One vector is turned by the same rotation once a step. Each row is the vector after some number of steps, and that number follows the row.
The counts run from 0 to 466.
.11; .03; .29; .05; .23; -.16; -.18; -.27; .10; .08; .29; .08; .47; .13; -.04; .10; -.07; .13; .38; .12; .04; .08; -.21; -.19; .07; .17; .14; -.11; -.14; -.01; .11; -.04; -.01; .21; -.16 | 402
.21; .11; .41; .07; -.04; -.32; -.06; -.04; .09; .01; .28; .34; .44; -.07; -.05; -.03; .14; -.11; .13; .08; .18; -.13; -.19; -.22; .10; .18; .15; -.04; -.18; .13; .06; .05; -.04; -.01; -.09 | 106
-.04; .05; .38; .22; .09; -.15; -.06; -.13; .38; -.19; .11; .10; .21; -.05; .20; -.07; -.04; .14; .13; .16; .30; -.27; -.13; -.18; .11; .04; .02; .00; -.20; .04; .00; -.40; -.04; .02; -.07 | 290
.01; .33; .27; .26; -.10; -.04; -.07; -.20; .09; .04; .23; .07; .25; .11; .16; .14; -.12; .11; .30; .05; -.07; -.02; -.32; -.22; .08; .28; .24; -.05; -.05; .10; .11; -.18; -.01; .24; -.07 | 338
.30; .11; .37; .06; -.09; -.30; -.06; -.16; .01; -.10; .25; .07; .29; -.03; -.07; -.14; .17; -.22; .06; -.03; .22; -.16; -.30; -.27; .02; .08; .05; .04; -.09; .23; -.12; -.14; -.13; .22; -.08 | 203
.22; .16; .40; .05; -.01; -.40; -.12; -.26; -.01; -.04; .25; -.05; .29; -.14; -.02; -.01; .05; -.02; .12; -.11; .04; .00; -.31; -.08; .06; .25; .09; -.02; -.05; .30; -.20; -.02; -.19; .17; -.05 | 369
.11; .15; .36; .29; .07; -.20; -.28; -.13; .14; .06; .21; .15; .36; -.04; .24; .19; -.09; .11; .29; -.11; .04; .01; -.19; -.03; .16; .13; .18; -.18; -.16; .07; .12; -.16; .01; .16; -.23 | 277
.08; -.01; .27; .00; .20; -.24; -.16; -.26; .21; .01; .33; .09; .42; .00; -.01; -.07; -.15; .15; .31; .08; .04; .16; -.20; -.11; .07; .21; .04; -.05; -.16; .07; -.05; .04; -.13; .13; -.18 | 155
.14; .11; .29; .03; .03; -.51; -.09; .01; .25; -.08; .10; .27; .32; .07; -.03; -.14; .03; -.14; .07; .23; .13; -.24; -.20; -.28; -.12; .17; .05; .11; -.02; .09; .07; -.14; .03; -.07; .04 | 259
.15; .09; .32; .04; -.09; -.18; .08; -.11; .08; .00; .32; .26; .31; -.01; -.06; -.10; .04; -.10; .19; .06; .16; .03; -.23; -.31; .01; .46; .07; .01; -.19; .24; -.06; -.02; -.16; .06; -.08 | 167
.01; .24; .22; .01; .05; -.39; -.22; -.12; .23; -.17; .22; .13; .20; -.04; .01; -.15; .01; -.05; .32; .26; .00; -.26; -.19; -.24; .15; .02; .15; -.01; .16; .20; .03; -.07; -.11; .05; .05 | 190
.17; .12; .33; .07; .07; -.24; -.19; -.30; .09; .07; .35; .06; .49; -.03; .07; .06; -.12; .12; .15; -.02; .06; .21; -.23; -.10; .05; .19; .11; -.04; -.19; -.02; -.11; -.04; -.08; .14; -.23 | 151
.22; .17; .38; .05; -.09; -.36; -.13; -.18; .14; -.05; .23; .10; .47; .00; -.04; -.14; .01; -.14; -.14; -.01; .24; -.02; -.25; -.22; -.07; .04; .08; .07; -.10; .01; -.21; -.12; -.07; .01; -.12 | 142
-.01; .23; .29; -.04; -.04; -.34; .00; -.09; .22; -.12; .26; .10; .19; .00; .03; -.06; .13; -.16; .26; .28; .24; -.29; -.21; -.36; .12; -.11; .08; .15; .06; .11; .02; -.15; -.03; .02; .06 | 109
-.21; .31; .16; -.01; .10; -.43; -.20; -.18; .25; -.01; .21; .09; .29; .05; .26; .19; -.14; .08; .23; .23; .07; -.05; -.19; -.29; .01; .06; .13; .01; .07; -.02; .00; -.15; .01; -.01; -.02 | 246
.14; .05; .25; .06; .17; -.24; -.15; -.29; .08; .07; .33; .02; .31; .06; .03; .10; .03; -.11; .30; -.04; .13; .09; -.24; -.26; .10; .04; .02; -.10; -.14; .06; -.03; -.18; -.07; .42; -.27 | 54
.10; .18; .26; -.12; .17; -.43; -.15; -.28; .08; .00; .28; -.07; .40; .14; -.15; -.08; .04; -.02; .27; .21; .01; -.03; -.27; -.28; -.02; .08; .10; .06; .06; .07; -.06; .02; -.12; .18; .04 | 401
-.16; .19; .15; .11; .02; -.28; -.17; -.23; .37; -.19; .14; .01; .09; .09; .12; -.16; -.13; .09; .13; .26; .12; -.19; -.20; -.34; -.08; .20; .03; .03; .03; .13; -.14; -.38; -.12; .13; .04 | 68
-.12; .19; .33; .14; -.04; -.24; .10; -.07; .20; -.07; .12; .06; .08; .09; .22; .14; .09; -.04; .25; .13; .26; -.29; -.28; -.36; .08; .11; .08; .09; -.09; .15; .05; -.38; .02; .12; .04 | 108
-.05; .44; .23; .17; -.20; -.20; -.19; -.21; .25; -.02; .29; .07; .21; -.04; .30; .01; -.17; .01; .17; .09; .08; -.09; -.31; -.24; .02; -.05; .16; .09; .10; .04; .00; -.18; -.03; .11; -.12 | 428
.11; .17; .37; .17; -.04; -.10; -.12; -.30; -.01; .01; .27; .00; .31; -.06; .07; .09; .00; .04; .22; -.14; .09; .02; -.31; -.13; .17; .20; .11; -.14; -.16; .13; -.09; -.16; -.15; .32; -.20 | 212
.22; .09; .35; -.02; .01; -.29; -.03; -.09; .09; .00; .36; .19; .44; -.07; -.07; -.09; .12; -.15; .28; .09; .19; -.12; -.25; -.19; .16; -.08; .14; -.01; -.13; .08; .07; .08; -.04; .04; -.15 | 110
-.24; .16; .20; .00; .07; -.27; -.09; -.09; .38; -.09; .24; .22; .24; -.01; .26; .00; -.11; .08; .20; .32; .22; -.12; -.15; -.33; -.04; .16; .00; .05; -.01; .00; -.03; -.21; -.03; -.12; -.04 | 165
.04; .31; .33; .14; -.08; -.32; -.14; -.24; .16; -.03; .07; -.01; .32; .15; .08; .02; .00; .01; -.06; .13; .18; -.21; -.29; -.26; -.02; -.16; .12; .12; .00; -.08; -.07; -.32; .00; .10; .02 | 52
-.20; .30; .27; .06; -.06; -.09; .13; -.16; .21; -.02; .29; .03; .15; -.13; .30; .19; -.03; .02; .36; .15; .23; -.11; -.29; -.31; .21; .00; .12; .07; -.04; .06; .03; -.21; -.05; .09; -.08 | 19
.01; .18; .19; .21; .01; -.06; -.05; -.20; .23; .04; .30; .05; .11; -.01; .26; .11; -.14; -.02; .41; -.01; .08; -.01; -.32; -.26; .07; .10; .03; .01; -.09; .04; .10; -.24; -.05; .27; -.28 | 427
-.25; .25; .30; .12; -.11; .02; -.01; -.18; .20; -.13; .25; .13; .28; .00; .17; .02; .00; .14; .17; .18; .24; -.15; -.15; -.30; .17; .20; .17; -.10; -.17; .11; -.07; -.30; -.13; -.05; -.03 | 383
-.04; .34; .27; .09; -.23; -.11; -.15; -.21; .20; -.13; .27; .10; .36; -.03; .15; -.11; -.08; -.05; -.03; .14; .25; -.11; -.19; -.34; .03; -.08; .13; .02; -.02; -.03; -.15; -.27; -.07; -.03; -.07 | 141
.21; -.04; .33; .13; .13; -.28; -.02; -.27; .15; .06; .23; .05; .33; .06; .03; .08; .03; -.07; .09; -.09; .24; .03; -.28; -.17; -.06; .20; -.03; .03; -.26; .04; -.12; -.25; -.03; .26; -.22 | 143
-.04; .07; .23; .19; .02; .01; .04; -.08; .24; -.03; .32; .28; .16; .04; .18; .06; -.02; -.08; .44; .12; .15; -.13; -.21; -.32; .12; .24; .04; -.05; -.16; .11; .17; -.22; -.03; .19; -.15 | 261
.05; .32; .22; -.05; -.20; -.41; -.06; -.12; .12; -.03; .32; .19; .27; -.08; .15; -.01; -.03; -.21; .02; .03; .18; .01; -.31; -.36; -.11; .17; .04; .13; .04; .10; -.20; -.04; -.14; .04; -.08 | 81
.17; .27; .32; .13; .00; -.53; -.30; -.10; .20; -.09; .09; .20; .30; .04; .00; -.14; -.06; .02; .04; .10; -.02; -.15; -.20; -.18; -.10; .24; .15; .00; .11; .19; .04; -.10; -.06; .01; .03 | 344
.06; .03; .26; .19; .08; -.10; .11; -.11; .23; .01; .22; .15; .08; .08; .20; .13; .02; -.11; .37; .06; .22; -.09; -.27; -.31; .07; .11; .01; .04; -.19; .12; .14; -.28; .04; .23; -.20 | 265
